The rows of Y fall into several groups and each row is roughly a mix of its group's hidden directions.
Y (96 x 10):
[[ -1   8  36 -32  24  18 -21  -8  10 -24]
 [-42  -5 -31   3  11  17  -8  25   2 -27]
 [-28  -7 -25  -4  23  13 -23   8  13 -40]
 [ 10 -44 -27  -4 -14   2  -9 -11   8 -35]
 [ 13   8  17  15   0 -33  17 -19 -16  41]
 [ 26 -41  -7  19 -28   3 -11 -21  18   5]
 [ 12   4  17  -2  37   2 -47   4  21  -8]
 [ 29   5  24   1 -25  -7  22  -4 -14  41]
 [ -3  -8 -43 -24  29  18  -1 -18  19 -13]
 [ -5   0   1 -44  22  -1  -2 -21  18 -36]
 [ 17 -41 -30  -8 -11  15  -6 -17  25 -16]
 [  6 -30 -39 -15 -14  22  13 -13  20 -20]
 [ 13 -21 -30  32  -8   5   1   5 -16  40]
 [-21   8 -16  -3 -29   5  49   2 -20   3]
 [ 22 -44 -16  19 -28   5 -20  -8  15   5]
 [ 17 -33 -31  -6   9   1 -21 -17  -1 -36]
 [ 22 -30  10  26 -23  -4 -15 -31  26   3]
 [ 37  -5 -26  11 -22  19  -1   1  13  36]
 [ -4  46  21  -1  31   3  -3   6  -1  31]
 [  8 -45   6  25 -35  -9   8  -3  11  19]
 [  4   3 -41  41 -22 -24   4   6   4   4]
 [-16 -11   2 -19  33   9 -31   2   5 -40]
 [-11   4  25   0  -7  -2  34  24 -25  37]
 [ 24 -34 -35 -11   0  16  -6 -25  22  -6]
 [ 10   3 -27  -6  10   3 -35 -18  20 -39]
 [-12  -1  29   5 -13  -7  32  24 -20  36]
 [ 23  -6  -5  -5  39   1 -44 -12  13 -11]
 [ 11 -26 -38  28 -11  -6   5  -2 -13  33]
 [-10   0   2  -9   1  32 -31  14  21 -41]
 [ -8  -9   2 -52  26  14   6 -20   8 -19]
 [-13  11  29 -43  24  22   1  -5   8 -20]
 [-27  33  18  -4 -15  -4  39  24  -5  -1]
 [ 12 -33  18  28 -22   2   6 -11   4  39]
 [-10 -29 -18 -10  -8   8  -8   8  12 -52]
 [ -9   2  -5  -7  -4  29 -25  10  25 -47]
 [ 16   7  13  13 -15 -22  27 -10 -16  46]
 [  5   2 -35  -7  26  13 -26 -15  28 -27]
 [ 11  -1   3   8   1 -30  26 -13 -22  46]
 [-24  29  35  13  -6 -20   9  25 -24   6]
 [ 23 -42 -39   3 -16  16  10  -7  -1   4]
 [ 22 -41   0  26 -24   2  -8 -24  18  14]
 [-30  35  -8 -18  37   2  -7  18 -13 -10]
 [  5   3 -48  42 -12  -8  -1   7   6  10]
 [ 45  -4  -2   2 -15  -8  15 -17  -1  41]
 [  2  26  39   5  10  18 -34  10  12 -21]
 [ 20 -28 -11  10 -33  -8  22 -22  -5  31]
 [ 25 -33   9  25 -19   8   0 -28  11  28]
 [ 28   6  27  -3 -28 -12  31  -8 -13  29]
 [ -5   7  37  14 -30 -18  21  18 -23  20]
 [  7  -3 -45   2  25  18 -24 -13  23 -14]
 [ 14  11  22  18  13 -40  -5 -36   2  16]
 [ 26  11   0  26  -7 -30   8 -30   8  33]
 [  6 -24 -51  15   0   6  11  -4  -8  30]
 [-32   8  -9  22  33 -10 -35  -6  10 -18]
 [-35  -4 -23   3  28   6 -25   7   9 -34]
 [ 13 -41  -3  24 -27  -8 -12 -20  27  -4]
 [-27  12  38  -2  16   3 -31   6   1 -31]
 [  0   6   6 -14 -27 -27  21   6  10 -47]
 [-15   5  17  12 -39 -11  36  10 -15  24]
 [  5  -4 -42  -8  30  22 -20 -13  23 -15]
 [-25 -16 -17 -21   0  26  15  39 -23   0]
 [-27  33  20  -8  10 -13 -30  32  -3  -9]
 [ 14 -32  -7   1 -43 -17  26   5   8 -20]
 [ 41 -19 -30 -20 -19  15  20  -5  14  -1]
 [-26 -17 -16 -30   6  17  14  25 -11 -33]
 [-25  37  16 -19  15 -10  20  27 -19  -5]
 [-25  39  22   6  -1 -11  21  19 -28  11]
 [ 18 -32 -45  -2 -10   7  -6 -12  12 -26]
 [ 10 -33 -44 -16  20  11  -2 -24   2  10]
 [ 21 -12 -38 -18  22  24  -8 -25  20  -6]
 [  6  -6 -45 -10  29  31 -11   0 -16  11]
 [ 20 -40   0  26 -25  -1  -9 -25  22   8]
 [-10   5 -36  25 -21 -15  34  13  -8  20]
 [ 26 -31 -28  -5 -15  15   8 -27  24  18]
 [-28  38  16 -19  16 -12  16  28 -16  -7]
 [ 24  -9 -36  -2  -3   1  19 -35 -16  26]
 [ 10 -41 -31 -26  14  -5   3 -30  -1   3]
 [-12  -7  12  -1 -13  -3  39  30 -25  31]
 [  7   3  -3  22  34 -29 -27 -31   7  16]
 [ 27  -2 -30  26   2  -4 -12 -16  13  41]
 [ 15 -40  22  20 -29 -26 -18   0   1   2]
 [  2  12  48 -20  14  12 -26  -3   8 -24]
 [ -2   6 -19 -26  32  22 -18 -14  24 -28]
 [-25 -14 -10  -1 -26  -6  19  15 -19 -44]
 [ 31 -32 -35   0 -13  14  13 -25   6 -10]
 [  0  15  36   3  -1   4  23  11 -22  43]
 [ 24 -23 -27  11  19  12 -41 -18  10  -1]
 [-31   2  -1  -2  22  10 -31   7  12 -42]
 [  5  11 -14  -4  11  -2 -41 -18  24 -39]
 [ 26   3 -19  26  12  -8 -30 -28  26  14]
 [ 20 -43 -11   2  -1  -7 -33 -10  12 -27]
 [ 37  -7 -11  -3 -21  -9  33 -12  -4  35]
 [ 20 -14 -18 -12  31  12 -36 -13  22 -21]
 [ 12  25  -9 -12  51  11 -26 -10   5  -1]
 [  8  -2   6   2   1 -30  33  -8 -27  41]
 [-31  37  16 -10  32  -1   6  19 -18  11]]

Which four rows in each list fit none of the groups? Every other row fits one group, some only roughly. Give them in the order they come.
- z_376: [ 10 -46  -6   3 -25  -1 -15  -6  24 -27]
- z_557: [ 11 -25 -51  -4  20  17  -7 -19   6   9]
- z_206: [15 36 22  8  0 -2 15  6  1 47]
- z_929: [ 37 -11   3 -17 -13 -11  34 -10 -14  32]
- z_405: [  8  -2 -25  -8   0  12 -35  -8  30 -37]
- z_974: [-23  13  43 -14   5   8 -15  10  -4 -36]
- z_402: [ 15 -28   8 -21  27  18 -31  -8  17 -26]
- z_303: [-27  44  20  -9  33  -1 -10  10  -9   1]
- z_188: [ 12 -28 -48  -2  22  15 -11 -16   3  13]
- z_341: [-17  18  53   2  -8 -23  15  -3 -18   2]
- z_693: [-36   9  37 -13  19 -12  -2  13 -26 -15]
- z_442: [-10 -32 -38 -20  -6  16  12   0 -10 -32]
	z_206; z_405; z_402; z_442
- z_678: [ 10 -14  48 -40   4  10   3  -8  13   3]
- z_879: [-16  28  41  -2 -22 -16  23  19  -7  -8]
- z_299: [  9  -8  33   9 -42 -17  26  16  -5  16]
- z_579: [-10  39  21   5  10 -12  17   4 -30  32]
- z_768: [ 18 -45 -28   1 -28   2  25  -4   3  -1]
- z_997: [ -1  14  48  20  -1 -20 -17  14   0  27]
- z_114: [-11  21  41 -12  23  -8 -17  30 -18   2]
- z_456: [ 16   2 -32  21  11 -11 -23 -29  34  -7]
- z_928: [ -5  -7 -41 -18  14  13   3  -7  -9 -45]
- z_155: [ -1   6  40 -28  -5 -24  -6 -11   8 -36]
- z_937: [ -4 -20 -26  50 -25  -8  -1   6   4  15]
- z_109: [-12  21  46   4 -25 -19  18  18 -12  -2]
- z_104: [-22  25  45  -6  29   0 -15  13 -10   3]
- z_664: [ -1 -15   4  16 -14   8  22  14 -28  48]
- z_386: [  9  16  -7 -11  45  14 -35   1  20 -12]
	z_678; z_114; z_937; z_104
- z_628: [ 16   8  24  16  -4 -25   7 -14 -16  47]
- z_604: [ 13 -13 -57   6 -11   2  23   0   9  13]
- z_384: [-12 -17 -49  -6  30  -7  -2  -9  11 -23]
- z_367: [ 20  -8   8  39 -13   7 -33 -20  27   9]
- z_706: [ 14 -17 -56   5  10   9 -10  -9  22  -2]
- z_83: [ -4  23  34  15  -9 -11  21  11 -35  26]
- z_707: [ -3 -45   0  -2 -28  -5  -8   7  15 -37]
- z_545: [ -7  13  -3 -34  16   9 -16 -14  16 -46]
- z_484: [ 10   0 -41 -13  37  23 -23   0  12  -4]
- z_220: [-38  -3   1  -7  18  22 -25  20   4 -34]
	z_367; z_83; z_545; z_484
- z_762: [ -2 -37 -15   2 -45   2  27  -7   1  -9]
- z_286: [ -6  20 -21 -14  35  18 -42  -1   1 -12]
- z_607: [-34  20  26   1 -22 -10  26  11  -7 -29]
- z_85: [ -3  23  60   6  -4  -3 -19  -3  -3  -3]
- z_161: [-39  -6 -18 -10   0  24   7  37 -13 -20]
- z_119: [ 21 -37 -11 -19  23  13 -29 -26   3   2]
- z_202: [-13  39  32  -7  30   8   2   5 -16  22]
- z_320: [-19 -19 -13   4 -41  -8  36  17 -12   9]
- z_850: [ 14 -25 -47  -3  21  18 -16 -18  13   5]
- z_463: [-12 -28 -29   7   1  16 -23  -9   7 -42]
- z_775: [  2  -1 -28 -25  38  14 -21 -26  13 -12]
- z_360: [ -4  18  28  26 -22   0  12  29 -22  28]
- z_890: [ 28 -35 -29  14  -7  19  -9 -30  11   4]
- z_121: [ -8  15  -6 -15  11  15 -24   8  23 -50]
- z_802: [ 14   0 -29  12  22  17 -40 -10  23 -18]
	z_320; z_463; z_775; z_121
